In the data rows, zero lies at 4.5, halfway between 4 and 5.
Here are some points, each followed by its number:
array([4, 4, 4, 4, 4, 9, 3, 4, 5, 6, 3, 4, 8, 3, 3, 3, 4, 3, 3, 4, 6, 4,
       3, 2, 5, 3, 3, 3, 3, 9, 9, 7]) 0
array([4, 4, 5, 3, 4, 9, 3, 4, 5, 6, 3, 4, 7, 3, 3, 3, 4, 3, 3, 4, 7, 4,
       3, 2, 5, 4, 3, 3, 3, 9, 9, 7]) 1
array([4, 4, 5, 3, 4, 9, 3, 4, 5, 6, 3, 4, 8, 3, 3, 3, 4, 3, 3, 4, 7, 4,
       3, 2, 5, 4, 3, 3, 3, 9, 9, 7]) 2
array([4, 4, 5, 4, 3, 9, 3, 4, 5, 6, 3, 4, 8, 3, 3, 3, 4, 3, 3, 4, 7, 4,
       3, 2, 5, 4, 3, 3, 3, 9, 9, 7]) 3
array([4, 4, 5, 3, 4, 6, 3, 4, 5, 7, 3, 4, 7, 3, 3, 3, 4, 3, 3, 4, 8, 4,
       3, 2, 6, 4, 3, 3, 3, 9, 9, 7]) 4
array([4, 4, 4, 3, 4, 7, 3, 4, 5, 7, 3, 5, 8, 3, 3, 2, 4, 3, 4, 4, 7, 4,
       3, 2, 5, 4, 3, 3, 3, 9, 9, 7]) 5
array([4, 4, 5, 3, 4, 6, 3, 4, 5, 6, 3, 5, 7, 3, 3, 3, 4, 3, 3, 4, 7, 4,
       3, 2, 5, 4, 3, 3, 3, 9, 9, 7]) 6
array([3, 4, 5, 3, 4, 9, 3, 4, 5, 5, 3, 5, 7, 4, 3, 3, 4, 3, 3, 4, 6, 4,
       3, 2, 5, 4, 3, 3, 3, 9, 9, 7]) 7
array([3, 4, 4, 3, 4, 9, 3, 4, 4, 5, 3, 5, 8, 3, 3, 3, 4, 3, 3, 4, 6, 4,
       3, 2, 4, 3, 3, 3, 4, 9, 9, 8]) 8
array([5, 5, 5, 4, 3, 5, 4, 3, 6, 3, 4, 3, 6, 4, 5, 3, 4, 6, 9, 3, 3, 3,
       4, 5, 3, 3, 6, 3, 3, 3, 3, 3]) 9
array([4, 5, 5, 4, 3, 5, 5, 3, 6, 3, 3, 3, 8, 4, 5, 3, 5, 6, 9, 4, 3, 3,
       4, 6, 3, 3, 5, 3, 3, 3, 3, 3]) 10
array([5, 5, 6, 4, 3, 4, 3, 3, 7, 4, 4, 3, 8, 3, 5, 3, 3, 5, 9, 4, 5, 3,
       4, 5, 5, 3, 5, 3, 3, 3, 3, 3]) 11
array([6, 5, 6, 4, 3, 4, 3, 3, 7, 4, 4, 3, 6, 3, 5, 3, 4, 5, 9, 4, 4, 3,
       4, 4, 5, 4, 6, 3, 3, 3, 3, 3]) 12
array([5, 4, 5, 4, 3, 5, 5, 3, 6, 3, 4, 3, 4, 4, 6, 4, 4, 7, 7, 4, 3, 5,
       4, 5, 3, 4, 6, 4, 3, 3, 3, 3]) 13
array([6, 3, 6, 4, 3, 5, 4, 3, 7, 3, 4, 3, 5, 4, 6, 4, 4, 6, 7, 5, 3, 5,
       4, 5, 3, 4, 6, 4, 3, 3, 3, 3]) 14
array([6, 4, 6, 4, 3, 5, 4, 3, 7, 4, 4, 3, 5, 3, 6, 4, 4, 6, 8, 5, 4, 5,
       5, 4, 4, 4, 6, 4, 3, 3, 3, 3]) 15
array([6, 3, 6, 4, 3, 5, 4, 3, 7, 3, 4, 3, 4, 4, 6, 5, 4, 7, 7, 5, 3, 5,
       5, 4, 3, 5, 6, 4, 3, 3, 3, 3]) 16
array([6, 4, 6, 4, 3, 5, 4, 3, 7, 4, 4, 3, 5, 3, 6, 4, 4, 6, 9, 4, 4, 5,
       5, 4, 4, 4, 5, 3, 3, 3, 3, 3]) 17
array([6, 4, 6, 4, 3, 5, 3, 3, 7, 4, 4, 3, 6, 3, 5, 4, 3, 5, 8, 5, 4, 4,
       6, 4, 4, 5, 5, 3, 3, 3, 3, 3]) 18
array([6, 3, 6, 4, 3, 5, 4, 3, 7, 3, 4, 3, 4, 4, 6, 5, 4, 7, 7, 5, 3, 5,
       6, 4, 4, 5, 6, 4, 4, 3, 3, 3]) 19
array([6, 3, 6, 3, 3, 5, 4, 3, 7, 3, 3, 3, 3, 4, 6, 5, 4, 8, 6, 5, 3, 6,
       5, 4, 3, 5, 5, 5, 4, 3, 3, 3]) 20
array([6, 3, 6, 4, 3, 5, 4, 3, 7, 3, 3, 3, 3, 4, 7, 5, 4, 7, 6, 6, 3, 6,
       5, 4, 3, 6, 6, 5, 4, 3, 3, 3]) 21
array([5, 3, 5, 4, 4, 5, 5, 3, 6, 3, 3, 3, 4, 4, 7, 5, 4, 7, 6, 6, 3, 6,
       5, 4, 3, 6, 5, 4, 4, 4, 3, 3]) 22
array([6, 3, 6, 4, 3, 5, 5, 3, 7, 3, 3, 3, 3, 4, 6, 5, 4, 7, 6, 7, 3, 6,
       6, 4, 3, 6, 5, 4, 4, 3, 3, 3]) 23
array([6, 3, 6, 4, 3, 5, 4, 3, 7, 3, 4, 3, 4, 3, 6, 6, 4, 6, 6, 9, 4, 6,
       6, 4, 3, 8, 5, 3, 4, 3, 3, 3]) 24
array([5, 4, 6, 4, 3, 5, 4, 3, 7, 4, 4, 3, 5, 3, 5, 5, 4, 5, 7, 9, 4, 5,
       9, 4, 4, 9, 5, 3, 3, 3, 3, 3]) 25
array([5, 3, 6, 4, 3, 5, 4, 3, 7, 3, 3, 3, 4, 3, 6, 6, 4, 6, 5, 9, 3, 6,
       8, 4, 3, 9, 5, 4, 4, 3, 3, 3]) 26
array([4, 2, 5, 3, 3, 6, 6, 4, 6, 3, 3, 4, 3, 4, 6, 7, 5, 7, 4, 9, 3, 6,
       6, 5, 3, 6, 4, 4, 4, 3, 4, 3]) 27
array([4, 3, 4, 3, 4, 6, 8, 4, 5, 3, 3, 3, 3, 5, 5, 6, 7, 7, 4, 7, 4, 6,
       5, 6, 3, 5, 4, 4, 5, 3, 3, 3]) 28
array([4, 3, 4, 3, 4, 6, 7, 4, 5, 3, 3, 3, 3, 6, 6, 7, 6, 7, 4, 7, 4, 6,
       5, 5, 3, 5, 4, 5, 5, 4, 3, 3]) 29
array([5, 3, 5, 3, 3, 6, 6, 4, 6, 3, 3, 3, 2, 5, 6, 8, 5, 8, 4, 8, 4, 6,
       6, 4, 3, 6, 4, 5, 5, 4, 3, 3]) 30
array([6, 3, 5, 3, 3, 6, 4, 3, 7, 3, 3, 3, 1, 4, 6, 9, 4, 8, 4, 9, 3, 6,
       7, 4, 3, 9, 5, 5, 4, 4, 3, 4]) 31
array([6, 3, 6, 4, 3, 5, 3, 3, 8, 3, 4, 3, 3, 3, 6, 8, 3, 7, 5, 9, 3, 6,
       9, 3, 4, 9, 4, 4, 4, 3, 3, 4]) 32
array([4, 3, 6, 4, 4, 5, 4, 3, 8, 3, 3, 3, 4, 3, 5, 9, 4, 7, 5, 9, 3, 6,
       9, 4, 3, 9, 4, 3, 4, 3, 3, 4]) 33
array([3, 3, 4, 3, 4, 5, 8, 4, 5, 3, 4, 3, 4, 4, 5, 7, 7, 7, 3, 9, 4, 6,
       6, 6, 4, 5, 3, 3, 5, 3, 3, 3]) 34
array([3, 3, 4, 3, 4, 5, 9, 5, 4, 3, 4, 3, 4, 7, 5, 6, 9, 6, 3, 5, 4, 5,
       4, 7, 4, 4, 3, 4, 5, 3, 3, 4]) 35
array([3, 3, 4, 3, 4, 5, 9, 5, 4, 3, 4, 3, 3, 9, 5, 5, 7, 7, 3, 4, 4, 5,
       4, 7, 3, 4, 3, 5, 5, 4, 3, 3]) 36
array([4, 3, 4, 3, 4, 5, 8, 4, 5, 3, 3, 3, 3, 7, 6, 6, 6, 8, 4, 5, 4, 6,
       4, 5, 4, 4, 4, 5, 5, 3, 3, 3]) 37
Which three points above are nearest to each new point? Their numbers follow each, nearest first.
array([3, 5, 3, 4, 7, 3, 4, 5, 3, 4, 6, 7, 5, 3, 3, 4, 4, 3, 3, 4, 3, 3,
       4, 5, 3, 3, 4, 6, 6, 5, 6, 6]) 6 8 7
array([5, 6, 6, 3, 3, 2, 3, 3, 5, 8, 3, 4, 5, 4, 4, 3, 4, 3, 4, 4, 9, 4,
       3, 3, 9, 4, 3, 3, 3, 5, 6, 4]) 4 6 5
array([3, 5, 4, 9, 4, 5, 5, 5, 3, 5, 6, 5, 4, 9, 4, 4, 5, 4, 3, 4, 3, 4,
       4, 6, 3, 4, 3, 6, 5, 4, 4, 4]) 36 35 37
array([3, 5, 3, 4, 7, 3, 4, 5, 3, 4, 7, 7, 5, 3, 3, 5, 4, 3, 3, 4, 3, 4,
       4, 5, 3, 3, 4, 7, 5, 6, 6, 6]) 6 8 7
array([3, 4, 4, 9, 4, 5, 6, 5, 3, 4, 6, 5, 4, 9, 4, 4, 5, 4, 3, 4, 3, 3,
       4, 6, 3, 4, 3, 6, 6, 4, 3, 4]) 36 35 37
array([3, 5, 3, 4, 6, 2, 3, 5, 3, 5, 5, 7, 5, 3, 3, 5, 4, 3, 3, 4, 3, 3,
       5, 4, 3, 4, 4, 6, 5, 7, 6, 7]) 6 8 5
array([3, 4, 3, 5, 7, 3, 3, 5, 3, 4, 5, 6, 4, 4, 3, 5, 4, 4, 3, 3, 4, 3,
       6, 4, 3, 4, 3, 5, 6, 5, 5, 6]) 6 22 29
array([3, 5, 4, 9, 4, 5, 5, 5, 3, 5, 6, 5, 5, 9, 4, 4, 5, 4, 3, 4, 3, 4,
       4, 6, 3, 4, 3, 6, 5, 3, 4, 4]) 36 35 37
array([3, 4, 3, 5, 7, 3, 4, 6, 3, 4, 7, 7, 4, 3, 3, 5, 4, 3, 3, 3, 3, 3,
       5, 5, 3, 4, 4, 5, 6, 5, 5, 7]) 6 13 35
array([3, 3, 3, 9, 6, 4, 5, 9, 3, 4, 8, 6, 4, 4, 3, 6, 3, 3, 3, 4, 3, 3,
       4, 6, 4, 4, 4, 3, 7, 3, 5, 6]) 35 36 28
array([3, 5, 3, 4, 7, 3, 4, 5, 3, 4, 6, 7, 5, 3, 3, 5, 4, 3, 3, 4, 3, 3,
       5, 5, 4, 3, 4, 6, 6, 5, 5, 6]) 6 13 8
array([3, 5, 3, 5, 6, 3, 4, 6, 3, 4, 6, 7, 5, 4, 3, 4, 4, 3, 3, 4, 3, 4,
       4, 5, 4, 3, 4, 5, 6, 5, 5, 6]) 6 13 35
array([3, 6, 5, 3, 5, 2, 3, 3, 4, 4, 5, 6, 7, 4, 3, 6, 4, 3, 3, 4, 5, 3,
       5, 3, 4, 4, 4, 9, 4, 9, 7, 6]) 6 4 5
array([3, 4, 2, 5, 7, 4, 4, 6, 3, 4, 6, 6, 4, 4, 3, 5, 4, 4, 3, 4, 4, 3,
       5, 5, 4, 3, 3, 4, 7, 4, 5, 6]) 35 29 28
array([6, 4, 6, 4, 3, 3, 3, 3, 6, 5, 3, 3, 4, 4, 4, 6, 4, 4, 4, 4, 7, 4,
       9, 2, 8, 9, 3, 3, 4, 6, 5, 5]) 25 18 32
array([6, 5, 6, 3, 3, 3, 3, 3, 5, 8, 3, 3, 5, 4, 4, 3, 4, 3, 4, 3, 9, 3,
       3, 3, 9, 4, 4, 3, 3, 4, 5, 4]) 4 6 12
array([3, 5, 3, 5, 7, 3, 4, 5, 3, 4, 6, 7, 5, 4, 3, 4, 4, 3, 3, 4, 3, 4,
       4, 5, 3, 3, 4, 5, 6, 5, 5, 6]) 6 13 8
array([3, 4, 3, 4, 6, 3, 3, 5, 3, 5, 5, 7, 5, 3, 3, 5, 4, 3, 3, 3, 4, 3,
       5, 4, 3, 4, 3, 8, 6, 8, 6, 7]) 6 8 5
array([3, 4, 3, 5, 7, 4, 6, 7, 3, 3, 8, 6, 5, 4, 3, 5, 4, 4, 3, 4, 4, 3,
       4, 6, 4, 3, 4, 3, 6, 3, 4, 5]) 35 36 28
array([3, 5, 3, 4, 6, 2, 3, 4, 3, 5, 5, 7, 5, 3, 3, 4, 4, 3, 4, 3, 4, 4,
       4, 4, 3, 4, 4, 9, 5, 9, 7, 6]) 6 5 4
array([8, 3, 6, 4, 3, 5, 3, 3, 7, 4, 4, 3, 2, 3, 6, 6, 3, 7, 5, 5, 4, 6,
       9, 2, 4, 9, 5, 5, 4, 3, 3, 4]) 32 26 23
array([3, 9, 3, 3, 6, 4, 6, 4, 3, 3, 6, 7, 6, 4, 4, 4, 9, 4, 3, 4, 3, 3,
       4, 6, 3, 3, 4, 7, 5, 4, 3, 3]) 35 36 28
array([3, 4, 3, 5, 7, 3, 4, 6, 3, 4, 6, 7, 4, 4, 3, 5, 4, 3, 3, 4, 3, 3,
       4, 5, 4, 3, 4, 4, 6, 4, 5, 6]) 35 13 29
array([3, 4, 3, 5, 7, 4, 5, 7, 3, 4, 8, 6, 5, 4, 3, 5, 3, 3, 3, 4, 4, 3,
       4, 6, 4, 3, 4, 4, 6, 4, 5, 5]) 35 36 13
array([3, 9, 3, 3, 5, 4, 6, 4, 3, 3, 5, 8, 7, 4, 5, 3, 9, 4, 4, 4, 4, 3,
       3, 7, 4, 3, 3, 9, 5, 4, 3, 3]) 35 36 10
